In the data rows, 128 means zero.
Every row has a hidden score from 0 to 30. What is each row's score? 15 is about the middle. The score is a weighted sum of the row's numbers plus the product of two more (or one squared), each taken from its middle value.
[123 135 126 115 121 125 121 138 141 133 143 172 121 150 118 123 111  97 106 113 110 149 107 103 134 119 123 132 117] -> 12
[110 127 149 126 118 161 108 142 144 106 129 137 103 100 124 145 130 112 144 145 127 138 129 135 124 148 141 167 142] -> 6
[114 155 109  74 146  89 100 113 180 143 161 134 100 162  84  82 100 130 144 147 113 128  92 123 163 158 140 139 108] -> 17
[106 150 132 125 137 150  92 112 144 129 144 135  96 109 110 144 133 108 115 132 141 166 129 108 136 132 139 161 126] -> 12
[132 130 114 122 144 137 136 129 145 139 131 139 125 124 113 128 146 109 143 135  97 111 114 126 142 111 133 117 118] -> 17
[125 118 134  98 158 152 155 119 162  96 119  83 145 112 122 144 174 120 119 131  96 102 155 112 128  70 160  91 144] -> 7
[ 89 165 148  85 204 167 100  91 166 141 154  81 103  92  68 116 192 129 140 152  80 130 124  66 173  78 166 140 133] -> 23
[ 89 145 138 101 198 124 127 106 148 116 163  95 132  97  76 106 179 148 164 146  84 124 111 106 149  84 170 107 128] -> 15
[130 104 129 179 118 156 140 121  81 127 136 137 135 155 128 144 135 127 138  90 174 159 136 115 122 128  68 118 167] -> 15
[ 96 118 126  99 134 111 173 139 139  88 126  84 162 132 125 146 154 145 114 127  82 114 148 113  95  79 155  85 134] -> 16
[112 131 145 137 111 141  99 120 114 124 119 145 129 103 141 104 115 143 116 120 128 113 104 163 121 153 139 146 101] -> 12
[132 124 144 126 117 103 117 174 124 140 110 133 138 133 148 110 106 137 105 137 100 113 103 161 133 146 140 142 114] -> 6
[130 131 115 137 123 100 131 119 104 115 145 104 143 137 138 127 106 165 119 122 165 126 159 131 117 137 116 110 127] -> 14
[ 97 121 139 116 110 146 112 143 133  81 107 121 131 104 146 134 109 147 120 138 126 123 150 145 129 145 148 141 104] -> 10
[131 125 129 160 127 134 129 115  96 124 133 137 122 119 140 132 125 145 141 110 164 143 135 139 120 144  93 111 141] -> 13
[144 121 145 146 129 132 157 140  96 135 136 111 135 126 149 157 123 125 120 115 149 142 163 105 138 113  95 113 157] -> 23
[156 107  89 105 105 115 133 145 149 123 144 137 139 176 143 106  87 127 131 122 147 115 126 143 125 144 134 123 133] -> 18
[123 148 135 139 133 122 116 102 108 119 152 107 131 108 139 136 132 157 128 119 138 134 150 112 132 128 121 122 116] -> 13
[136 116 106 105 118 108 113 145 139 128 135 141 127 166 140 120  94 126 138 130 107 121 127 128 120 137 139 132 118] -> 14
[135 127 134 142 122 152 118 146 123 149 105 149 103 107 137 135 128 109 159 132 126 115 118 173 138 148 126 155 126] -> 14
[127 126 125 141 118 103 133 128  99 108 149 124 149 121 148 123 115 155 120 117 143 136 154 122 113 118 118 102 122] -> 11
[109 157 129 113 143 143  86  95 154 147 158 107  89 118 103 101 123 143 161 135 139 141 138 121 155 157 151 157 116] -> 20
[147 111 113 135 135 114 135 156 138 120 126 120 157 129 136 121 132 128 127 138 127 127 143 127 123 109 160 121 117] -> 14
[140 123 122 162 125 112 134 126  98 118 127 123 136 125 132 144 148 149 143 105 163 141 145 135 126 132  97 101 136] -> 12
[103 124 138 126 103 123 119 135 126 115 105 138 124 121 148 135 105 141 106 132 126 116 125 155 109 155 141 145 108] -> 10
[ 98 156 127 112 139 110 107  92 155 137 164 113  77 113 103 104 118 149 139 146 138 137 116 127 132 157 157 158 115] -> 22
[121 110 125 123 126 145 145 151 128 126 102 126 141 131 132 159 149  97 125 124 111 129 128 122 111  90 125 108 132] -> 16
[134 125 157 172 119 114 148 142  87 130 121 130 135 128 156 158 131 138  95 114 165 155 163 116 102 124  81 124 134] -> 13
[148 136 113  87 118 102 107 143 171 123 137 149 117 143 139  95  88 127 123 151 112 127 121 139 120 136 141 136 103] -> 12
[133 111 120 158 131 104 147 117 108 118 142 108 137 140 137 130 129 162 137 117 175 125 147 112 124 141 109 104 140] -> 13
[108 145 122 132 130 147  98 121 132 133 139 143 110 103 116 137 123 114 130 125 134 147 128 110 147 141 129 141 121] -> 19
[110 149 160 134 134 186 110  99 128 147 124 167  88 118 111 123 131 112 138 146 128 135  79 143 117 141 107 169 132] -> 23
[105 142 146 116 138 146  87 120 154 130 134 112  99 100 117 117 137 129 149 155 118 123 132 127 146 146 157 173 111] -> 11
[121 162 157 117 124 141  86 115 134 134 121 137 107  68 135 116 129 132 116 162  90 127 122 144 123 139 163 170  81] -> 13
[159  88  93 123  88 113 151 162 133 112 118 150 153 183 167 126  85 122 108 111 146 131 146 137  94 136 114 113 130] -> 14
[142 135 130 144 136 115 124 112 103 122 155 115 131 120 137 131 124 153 138 129 147 139 159  98 147 123 112 118 136] -> 20
[151 107 111 119 118 141 148 145 143 119 106 124 148 152 137 123 128 115 131 123 116 114 140 140 111 108 133 114 144] -> 13
[142 127 123 170 132 108 128 118  87 131 139 125 131 119 134 128 135 156 153 106 150 140 151 122 111 144 103 115 133] -> 15
[126 152 143  96 183 151  95  99 164 164 172 103 109  99  85  99 171 131 162 146  76 124 104  93 182  96 163 143 120] -> 16
[133  89 113 112 101 114 163 167 134  94 101 113 164 142 153 127 112 133 104 117 117 103 145 149  91 114 143  92 132] -> 21
[121 108 124 116 139 104 185 137 145 100 113  87 163 154 113 135 149 148 114 128 114 111 142 127 114  89 137  77 152] -> 11
[116  97 103 109 118 109 154 154 148 100 102 112 160 146 135 138 135 130 118 124 113 107 132 152 107 108 146 100 121] -> 18
[113 156 128  78 190 152  72 108 184 149 144 108  88  95  69 112 180  98 168 154  93 136 111 106 205 109 180 164 113] -> 17
[158 102 127 148  96 125 140 143 114 111  83 134 157 163 144 137 103 136 114 130 164  80 133 168 113 173  92 116 127] -> 11
[121 124 145 107 160 155 167 102 154 110 130 105 137 132  98 138 171 122 117 129  95 134 119 101 136  69 125  98 157] -> 24
[126 140 130  90 171 125 138 107 148 113 135  68 144 109 116 139 169 150 121 145  96 114 152 101 130  68 167  95 138] -> 10
[154 126 105  84 116 117 120 125 162 122 153 151 126 147 138 106  90 116 133 128 133 133 129 129 136 139 144 133 131] -> 12
[133 124 115 107 141 139 111 127 146 121 119 128 140 131 118 120 139 124 133 130 107 117 104 136 141 112 146 124 134] -> 12
[132 109 124 134 154 146 169 141 120 123  93 112 151 144 111 179 185  97 116 120 109 120 126 116 138  66  99  81 168] -> 22
[105 173 170 123 162 130 106  75 136 137 154  98 100  96 100 130 163 142 114 154 134 167 135  79 142 110 121 141 116] -> 17
[111 154 156 109 167 141 141  97 146 118 149 101 127 102 100 118 154 138 106 139  87 123 120 101 138  74 142 108 131] -> 16
[ 97 181 128  60 156  92  81 107 179 154 166 140  87 119  90  88 118 125 137 152  86 141  92 118 165 137 174 159  89] -> 16
[ 95 150 127 115 133 117 103 105 152 129 150 115  94 111 108 105 113 145 142 127 135 138 131 127 130 156 158 150 120] -> 23
[126 157 130  97 167 134 106  88 169 170 153 126  80 124  67  83 167 124 178 132 108 129  82 127 153 133 130 142 130] -> 20
[ 96 158 140 136 145 152  69 117 121 128 140 150 102  74 120 116 129 128 151 142 119 124 107 144 160 149 152 171  89] -> 14
[155 140 119 116 136 110 102 132 140 130 144 147 134 142 135 105  96 123 124 139 120 131 135 139 117 136 156 129 109] -> 8
[125 137 145 142 128 164  99 119 139 167 112 144  79 105 116 126 147 112 174 139 150 118 118 151 127 157 118 168 126] -> 17
[118 139 149 137 115 168 113 124 128 142 107 145  97 120 115 147 131  93 138 123 134 128 104 141 123 152  98 160 140] -> 15
[146 100  95 169  98 104 154 123  87 106 134 128 158 160 151 126  96 160 130  97 204 123 152 148  99 158  79  91 152] -> 16
[155 119 113 166 102  79 159 157  79 120 137 108 168 136 166 158 107 154  96 123 156 141 172 122 110 129 106 107 137] -> 13
[114 167 162 152 157 138 112  80 113 148 169 132  96 114 102 114 136 142 112 132 157 157 108  92 147 134  83 139 133] -> 26
[126 120 126 125 155 125 149 128 128 110 131  78 152 132 109 126 161 148 137 134 114 113 154 121 134  86 139  84 134] -> 12
[124 122 128 107 117 125 125 131 158 134 108 107 117 120 119 125 129 138 133 158 143 118 138 143 133 148 154 154 118] -> 17
[ 94  92 106 103 106  97 160 164 142  90 100 116 173 167 137 142 114 131 102 119 102 118 131 131 109 113 158 101 129] -> 13
[ 94 133 114 131 113 119 112 131 130 117 122 133 122 113 132 126 114 145 114 124 141 130 130 143 122 146 143 135 113] -> 19
[161 123 164 113 105 143 107 131 137 141  86 122 121 110 165 144 109 126 102 156 124 115 148 145 104 142 136 157 110] -> 9
[112 130 157 100 113 142 121 124 151 120 129 118 112 105 142 118 110 142 115 144 113 128 127 138 105 137 157 161 109] -> 10
[105 112 103 155 112 120 130 134 112 113 148 129 137 136 137 124 106 139 140  98 165 123 134 140 127 151 129 122 126] -> 23
[112 155 163 146 133 133 119  93 111 124 154 127 119 109 124 113 128 153 108 121 135 159 143  83 113 117 100 131 126] -> 14
[157  98 114 140 128 146 193 149 102 122  89 105 185 148 140 170 166 105 110 121 100 112 152 110 118  61 120  69 149] -> 25
[124 142 134 122 172 134 142 120 144 122 132 104 136 129  91 106 172 138 140 128  98 109 119 120 135  86 134 101 137] -> 13
[151 108 110 151  90  96 165 142  94 102 116 104 160 136 186 161  97 160  86 110 170 133 184 134  89 130 119  89 135] -> 16
[103 183 157 105 170 122  92  69 138 145 180  95  97  84  96  96 125 160 120 146 125 157 140  80 144 121 143 143 110] -> 16
[118 181 160 100 147 103  99  81 149 147 168  96  96  87 123 105 128 163 135 152 123 147 137  97 135 131 151 147  93] -> 16
[130 101 124 153 143 158 139 148 121 123 107 135 136 142 109 148 166  95 128 123 117 130 111 132 131  96 103 116 159] -> 11
[161 113 109 166 101 108 141 140  78 143 119 138 146 146 162 149 106 140 112 113 178 133 146 137 103 145  73 101 146] -> 17
[140  93 106 152  66 107 156 181  93 103  67 142 175 136 202 171  86 141  85 129 135 109 135 196  69 143 142 111 110] -> 17
[103 117 119  96 141 148 139 112 160 126 127 108 124 149  94 128 152 105 134 115 119 129 109 111 136  97 112 117 152] -> 16
[150 131 110 100 132 137 134 155 156 153 139 172 110 156 125 136 108  65 152 134 104 125 123 123 150 129 113 134 133] -> 19
[142 123 152 118 104 145 121 131 142 116 130 133 126 114 153 113  90 136 111 139 122 126 138 148  98 142 151 155 113] -> 7
[103 162 154 132 145 100 132  65 126 119 166  87 112 122  99 109 148 165 134 140 147 141 126  91 124 144 138 137 128] -> 11
[140 129 110 130 130 144 120 142 130 152 134 181 108 151 126 118 113  87 148 113 126 136  96 129 134 138 108 134 149] -> 16
[131 159 134 121 137 117 102 106 118 143 149 109 126 100 141 147 137 131 109 135 136 160 153  85 156 112 125 133 118] -> 18
[108 140 121 143 128 106 108 121 122 136 158 128 115 106 128 100 113 146 134 124 144 133 112 142 136 151 152 146 108] -> 20
[128 116 110  90 122 106 154 131 162 125 120 114 149 140 125 111 121 128 107 133 102 117 111 134 116 110 152 109 138] -> 17
[127 145 143 118 137 157  99 110 144 142 123 138 102 101 113 123 134 100 145 146 112 124 115 137 145 149 154 161 110] -> 15
[141 129 102 117 137 130 118 131 153 149 140 160 102 161  99  88 122 110 160 122 127 140 113 137 137 149 128 142 128] -> 15
[121 141 138  95 140 108 139 113 159 153 134 103 116 130 108  93 137 147 131 134  97 110 116 132 115 122 152 128 124] -> 19
[151  71 121 153  59 151 159 172  89 100  73 141 174 153 191 167  92 111  96 122 162 107 162 165  88 141 120 116 143] -> 11
[139 107 145 153  89 152 133 157 114 126  77 158 145 132 165 170 116 101 100 124 123 136 129 143 107 138 121 149 132] -> 14
[106 132 126 118 156 107 150 131 129  98 118  90 146 113 105 144 167 145 120 125  94 128 151 102 129  82 160  98 130] -> 11
[133 135 110  78 123 106 115 123 164 123 143 140 116 146 124  97  94 116 121 133 111 126 120 136 137 142 157 136 108] -> 17
[152 116 101 124 125 134 118 143 135 131 138 158 132 158 125 114 107 103 133 125 121 130 125 129 142 129 135 128 128] -> 14
[132 155 141 153 134  97 113 113  91 124 162 126 133 110 132 116 118 164 128 133 137 135 138 122 133 134 121 127 118] -> 10
[132 149 139 140 105  62 147 135 114 129 136 115 137 108 148 136 110 165  99 139 143 142 155 122 112 144 116 119 110] -> 16
[104 133 140 102 163 165 121 112 162 154 130 129  87 144  72 121 167  93 149 127 116 134  92 112 159 116 101 142 144] -> 15
[121 177 146 134 166 106  99  88 113 150 187 113  90  95 104 103 134 163 158 142 131 135 122 110 153 141 120 139 113] -> 12
[138 145 122 153 139 113 134 104 103 129 140 109 121 108 128 143 143 149 136 113 161 125 145 116 137 135 105 109 132] -> 17
[123 118 141 132  87 125 145 159 120 123  94 134 140 107 159 137 113 121 113 134 114 121 131 154 106 145 149 145 112] -> 18
[120 146 138 106 175 149 123 100 150 160 127 126  78 130  67 119 166  96 158 124 106 140  93 109 174 112 119 142 147] -> 23
[107 136 142  95 120 138 103 140 151 113 135 116 105  93 144 123 112 133 146 151 120 119 141 151 121 145 163 159  97] -> 19
[148  94 110 120 134 117 167 147 135  94 103  88 172 146 126 156 151 139 113 119 134 106 153 127 126  91 120  79 139] -> 12
[135 132 156 127 115 155 115 119 146 141 112 137 108 128 123 128 119 112 111 140 137 128 125 134 150 151 113 153 136] -> 17
[129  96 117 168  95 177 132 151  94 111  92 163 144 135 156 166 130  95 131 117 161 135 127 155 119 135  90 134 131] -> 18
[124 109 131 140 105 148 116 141 118 104 110 134 141 110 150 132 103 145 130 133 140 103 137 162 106 159 138 136 120] -> 12
[141 116 120 102 154 149 125 118 159 160 136 110 117 164 100 105 148 104 164 126 127 111 122 123 161 128 137 138 143] -> 16
[143 127 115 104 116 104 127 131 153 129 146 152 126 159 123 101  98 118 113 114 122 148 125 104 143 137 133 127 126] -> 13
[117 123 137 127  91 120 128 146 126 117  99 136 131 113 156 135 104 132  99 135 126 119 124 154 100 148 144 146  97] -> 19
[112 117 111  87 130 104 135 145 158 140 128 108 129 146 113 108 127 134 130 129 109 112 113 136 137 118 146 116 137] -> 20
[112 153 116 130 128  70 121 123 113 118 139 110 143 126 125 129 108 165 106 126 156 132 142 112 146 150 110 110 121] -> 17
[137  95 110 151 126 119 178 148  98 104 110 118 166 136 139 158 162 132 135 104 115 114 125 140 107  81 108  70 154] -> 11
[123 114 108  96 124  94 131 140 151 126 137 138 134 174 118  87  99 135 143 116 129 112 111 135 132 147 147 123 123] -> 13
[ 94 153 141 127 125 141 100 110 138 124 139 153  98 106 119 131 120 124 117 119 132 157 121 117 121 140 126 149 109] -> 13
[130 152 160 138 142 148  87 100 142 158 141 133  96 105 111  94 122 128 143 157 125 123 109 137 146 160 136 176 120] -> 14
[121 170 140  70 154  95  95  92 187 157 174 148  74 133  82  58 106 132 135 156  96 130  66 129 145 154 158 164 102] -> 10
[117 148 141 162 140 137 129  96  95 128 166 121 112 132 109 141 133 145 133 128 159 160 134  90 149 126  70 131 149] -> 28
[134  94  93 136 134 124 143 152 121 126 111 136 127 139 122 136 156 116 162 120 130 106 120 149 136 116 122 105 127] -> 18
[105 143 127 123 122  87 145 124 121 105 143  98 125 120 134 136 116 158 118 147 144 129 158 116 123 131 132 116 112] -> 15
[134 143 147 101 114 127 106 117 156 146 112 117 111 103 120 109 120 133 122 156 111 123 134 145 126 155 158 158 110] -> 19
[108 134 136 129 128  83 141 108 108 125 142  89 124 133 134 126 105 170 110 115 164 145 146 119 113 139 117 113 137] -> 12
[108 126 121 130 111  80 151 135 107 103 145 105 144 132 148 140  97 159 112 121 155 132 153 119 109 142 118 112 128] -> 16
[121  97 137 143  95 166 145 142 116 115 109 129 128 131 143 156 123 112 104 129 143 135 141 129 105 134 115 152 141] -> 11
[110 124 135 139 120 162 102 130 120 120 113 145 122 120 118 130 125 113 142 128 126 112 114 145 144 157 128 149 118] -> 13
[128 152 155 131 133  91 135 118 123 137 151  97 121 128 124 126 111 163 100 139 126 147 156  94 123 128 125 134 130] -> 11
[116 168 139 122 135  86 118 110 120 134 142 115 120  93 127 131 135 163 114 132 130 144 131 114 137 124 144 129 100] -> 16
[148  97  87 130 139 123 175 153 118 128 118 105 168 148 133 156 161 130 143 124 115 106 155 118 151  75 135  78 141] -> 26
[117 122 125 114 156 109 169 119 140 118 131  80 153 136 103 123 173 136 131 128 107 112 125 109 138  82 147  93 142] -> 13
[124 121 115 118 117 134 127 139 141 127 134 168 123 157 127 120 109 101 121  98 129 140 107 127 130 133 120 129 132] -> 12
[125 126 122 158 134 104 133 117  95 126 156 116 139 133 138 116 108 152 135 112 160 124 134 133 128 140 111 113 130] -> 12
[126 124 109 103 125 135 111 129 143 135 147 165 105 150 126 126 117 103 130 114 128 130 108 132 130 130 131 141 133] -> 11
[141 142 118 103 139 103 101 126 158 138 146 156 118 146 115  80 120 124 138 130 112 145 113 115 148 125 149 133 101] -> 14
[117 138  87 138 123 124 100 121 123 113 144 125 118 108 136 124 117 139 154 117 144 137 145 130 153 148 152 134 111] -> 27
[136 173 161 118 144 125 112  88 132 127 166 109 117  86 126 116 126 148 120 132 129 161 151  98 135 121 136 136 130] -> 12
[135 155 166 114 136 169  97 105 151 162 122 132  93  97 113 134 139 103 126 156 118 137 116 124 145 138 124 174 115] -> 17
[138 152 120  93 135 101  99 130 164 146 132 159 108 139 120  98  94 119 111 135 110 134 101 134 142 147 151 146 107] -> 13
[143 156 151 139 151 125 111 105 121 148 162 131 102 112 115 118 125 151 149 139 157 142 129 123 130 148 108 141 136] -> 15
[119 144 127 137 150 151  95 106 141 137 149 121  96 106 110 117 132 128 157 136 149 139 133 124 153 151 145 158 122] -> 16
[ 98 131 148 132 178 181 141 105 137 116 147 110 121 109  91 138 210 115 153 124  87 134 108  90 142  63 137 119 142] -> 13
[106 101 110 104 107 128 150 157 134  90 144 155 144 165 137 132  85 103 116 109 118 135 129 113 116 124 135 119 136] -> 10
[150 124 137 159 131 117 143 115  98 127 150 119 125 131 137 125 122 161 140 116 176 134 153 116 116 143  96 111 146] -> 12
[ 98 130  98 121 120  96 112 147 140 113 124 115 129 119 126 134 113 131 123 130 143 144 150 130 150 152 169 139 115] -> 21
[126 122 130 106 148 131 156 121 140 105 110  96 155 130 102 155 168 131 131 147  87 117 155 109 130  85 151  86 133] -> 16
[154 127  90 121 127 104 106 153 125 130 140 173 140 152 134 102 103 105 138 125 117 118 109 143 139 133 136 124 108] -> 14
[192 106 136 162  80 153 156 130 114 197  66 150 117 170 146 139 124  92 125 105 161 123 114 157 110 170  66 143 155] -> 22
[130 116 127 142 110 151 108 124 124 132 113 147 103 122 128 115 129 121 159 120 143 111  96 163 111 166 119 149 130] -> 27
[113 146 142 148 145 134 121 105 102 135 138 131 115 117 121 150 149 124 125 119 144 148 130 101 140 123  96 128 141] -> 17
[137 117 121  98 143 145 120 118 160 134 132 117 125 130 113 108 139 125 130 127  99 124 113 111 135 105 142 127 134] -> 14
[129 165 117 105 137 124 101 121 149 139 151 174 100 128 109 117 120  85 140 139 100 155 110 106 150 125 142 142 102] -> 17
[119 107 140 140 102 130 129 157 127 106  93 121 135 127 147 133 112 137 108 139 138 104 146 163  93 151 142 141 118] -> 9
[114 166 152 113 142  88 121 108 136 138 153 105 105 112 116 113 129 162 126 140 133 146 141 102 131 139 138 136 114] -> 12
[120  92 124 147  56 130 153 168 101  93  70 144 166 121 193 166  97 130  94 114 127 117 135 174  79 147 130 126 112] -> 22
[152 108 123 161  95 122 137 161  95 133  81 169 134 129 157 165 118 115 115 114 143 116 119 189  95 156 108 130 127] -> 11
[120 118 120 132 130 139 145 128 128 116 122 153 150 141 126 118 138 116 102 112 101 120  99 132 118  99 122 106 133] -> 10
[177  79  74 139  85 108 152 188 115 120 102 164 174 178 169 155  82  96 124 109 147 110 130 147 116 129 133  99 143] -> 18
[111 101 113 123 118 125 156 144 139  95 114 130 153 150 114 134 134 124 114 110 120 126 118 128 119 108 119 103 143] -> 11
[125 170 173 131 130 160  65 114 129 143 130 158  88  71 124 132 145 109 144 147 101 142 106 122 148 143 127 186  98] -> 10
[152 123 100 127 134 112 136 145 127 147 114 139 152 150 132 121 147 112 102 116 114 105  96 128 140  98 124 101 118] -> 17
[124 129 148 138 122  91 154 100 118 136 147  91 138 162 125 102 113 172  95 109 162 143 146 108 115 134 102 116 148] -> 10
[144 120 121 154 114 110 154 130  90 112 131 125 149 120 164 159 112 154 133 125 164 122 154 136 106 130 105 103 139] -> 15
[118 104 118 136 135 128 179 159 115 106 100 120 162 121 133 174 172 115 113 114  90 118 133 115 110  58 133  81 132] -> 14
[134 161 133 111 175 156 111  76 163 161 155 134  84 110  76  85 163 126 176 130 102 113  90 125 158 115 142 145 126] -> 17
[139  97 108 166 101 113 166 138  71  95 141 126 167 158 176 154  97 146 113 103 171 125 162 119 112 116  86  94 131] -> 15
[117 105 120 129  90 120 143 160 127 116  96 125 139 133 152 140 108 133 117 133 142 107 150 163 107 153 136 133 123] -> 18
[145  92 123 154 102 153 133 153 108 132  91 141 143 150 142 142 114 110 131 116 141 111 140 150 132 160 112 137 131] -> 16
[104 137 149  94 179 164 131  98 156 141 146  86 110 119  73 132 193 119 146 127 102 134 113  94 149  75 136 112 152] -> 12
[128 150 147 129 133 134 100 124 132 161 118 142 104 110 126 105 130 126 137 146 127 117 115 138 143 150 140 166 104] -> 18
[107 145 141 119 157 168 124 119 151 148 129 148 112 143  95 115 155  92 119 122  90 141  99 100 137 104 116 141 135] -> 20
[141 133 118 154 136  98 125 115  93 147 147  99 136 141 133 125 125 160 129 128 163 127 141 106 139 140  96 115 132] -> 18
[126 119 103 148 120 135 129 130 121 129 128 117 107 141 115 127 111 128 170 122 173 126 143 135 129 169 126 138 142] -> 24
[130 129 104 114 115  85 141 134 138 132 148 166 139 188 123  74  84 134 109 119 126 115  84 142 128 145 124 117 116] -> 12
[113 127 125 137 122 125 125 112 105 104 138 100 142 135 135 154 128 147 104 128 153 140 159  99 121 120 111 112 136] -> 12
[147  96 115 156 100 146 135 175 107 106  65 152 139 117 167 175 116 101 145 133 152 111 150 168 102 157 125 137 125] -> 15
[139 104 103 140 126 136 145 151 123 138  98 146 139 131 131 138 143 108 133 109 118 117 100 161 112 113 124 108 142] -> 17
[147 133 138 169 114 136 149 122  84 132 121 146 133 140 135 160 122 124 106 101 171 148 139 105 129 131  64 115 151] -> 28
[118 129 145 130 116 151 126 147 128 125 100 137 118 112 135 147 124 107 112 150 128 138 144 143 122 145 123 151 123] -> 14
[128 113 103 158 126 120 137 124  91 123 130 104 146 141 136 146 128 147 145 106 184 133 170 124 140 138 113 101 141] -> 20
[157  66  86 129  84 110 194 175 101 112  82 122 207 168 187 154 105 119  94 107 116 104 148 147  79  87 120  67 147] -> 19
[129 120 137 152  97 166 110 137 111 137  97 161 137 121 155 145 124 110 109 125 101 143 119 142 107 134 124 143 114] -> 14
[132 169 145 148 150 113  97 103 112 151 170 120 116 113 114 110 124 152 143 136 138 145 138 101 157 129 129 131 114] -> 21
[129 148 130 108 163 132 109 108 155 150 136 145 104 126  99  94 146 126 144 115 102 123  73 140 144 120 116 126 126] -> 11
[147 126 112 147 128 104 124 125  98 142 144 103 139 134 143 140 123 146 142 128 169 140 161 109 144 135 110 120 136] -> 19
[ 92 163 147 139 138 153  77 106 134 129 149 154  88  91 101 125 133 112 120 119 114 167 106 122 141 129 127 153 107] -> 12
[111 162 135  73 171 115 119 104 186 161 153 107 104 126  71  84 158 117 131 149  77 123  85 100 163 101 168 144 120] -> 16
[146 113  97 115 122 119 123 143 135 113 138 166 124 160 127 102  98 124 153 118 141 122 109 150 129 145 125 114 125] -> 12
[128 143 174 130 134 168 109 127 130 154 119 149  98 114 110 129 135  99 124 143 128 138 107 141 130 142 113 170 122] -> 13
[118 100 115 179 100 119 168 152  65 100 111 150 167 138 161 180 118 124 101  98 162 144 150 123 106 112  82  91 147] -> 19
[120 134 154 123 141 147 111 101 143 159 139 108  93 123 105  96 137 124 168 147 131 118 124 121 147 152 151 177 137] -> 14
[118 108 107  99 119  93 169 167 143 117  99 115 161 156 131 142 139 117 129 128 107 104 132 126 145 114 148  97 131] -> 18
[139 112 127 182 109 112 147 115  78 113 131 134 149 144 151 117 107 171 114  93 188 136 134 142  80 151  83 107 152] -> 8
[129 144 133 137 136  91 136 122 113 123 153 116 130 134 119 129 120 140 134 126 144 137 149 110 136 136 109 113 123] -> 13
[111 134 125 127 130 115 110 107 113 112 134 104 123 128 142 128 117 158 123 112 146 127 139 119 132 138 119 120 118] -> 14
[133 116 100 166 108 129 127 151  97 130 113 155 125 129 144 152 115 115 147 114 159 138 137 153 110 161 109 128 142] -> 19
[114 145 154 134 123 158 106 132 139 147 105 140 104 101 134 140 127  97 111 139 114 142 108 123 129 139 136 166 121] -> 15
[131 115 121 111 111 100 149 139 142 124 107 127 161 151 131 113 123 135  90 117 106 129 114 131 108 115 143 110 124] -> 14
[137 126 103 114 133 117 120 130 151 139 152 159  99 153 117 107 119 100 156 123 135 121  97 153 133 149 131 141 127] -> 17
[126 155 134 113 170 139 103 104 152 169 152 128  98 120  92  84 154 125 153 134  96 124  79 135 135 123 139 142 135] -> 12
[121 165 166 112 158 158  79 109 142 163 133 123  91  77 106 110 136 111 143 162 100 126 115 120 165 142 160 181  99] -> 19
[138 105 140 164 108 174 132 136 109 134  88 152 122 126 137 159 133  83 131 134 152 131 127 144 119 148  96 147 147] -> 17
[141 143 149 135 121 158  90 129 125 135 118 151 122  86 147 134 125 125 117 147  99 111 113 151 128 145 153 159  98] -> 10
[112 142 156 118 124 130 104 119 148 131 127 131 113 111 123 111 117 141 125 146 114 124 111 137 117 148 152 166 112] -> 8
[139  75  77 135 110 119 165 182 108 105  74 140 163 163 159 172 136 106 143 111 138 108 128 168 103 114 115  87 151] -> 15
[130 113 119  92 124 124 138 148 157 107 124 107 139 142 146 125 125 135 121 134 109 121 146 120 107 109 147 116 123] -> 13
[117 125 142 117 125 146 112 120 146 129 126 110 117 119 122 115 128 142 138 148 130 118 140 136 132 142 150 162 110] -> 12
[136 154 161  79 189 147 120  95 167 130 156  82 117  96  90 117 176 137 145 168  73 129 137  84 139  73 168 127 139] -> 13
[127 117 143 147  87 146 133 162  94 130  95 173 145 102 181 172 123 104  96 142 103 132 133 143 115 123 143 135 104] -> 15
[124 100 140 144 149 136 177 151  96  96 104 115 160 148 137 167 189 102 135 113 113 137 114 101 117  66 101  75 175] -> 16
[130 152 166 142 122 155 103 121 132 146 119 152  95  93 121 128 131 105 123 145 114 140 107 131 135 150 122 173 109] -> 12
[126 121 125 152 127 115 144 121  93 116 141 103 130 127 138 152 127 148 156 118 175 129 163 131 115 138  98 113 153] -> 12
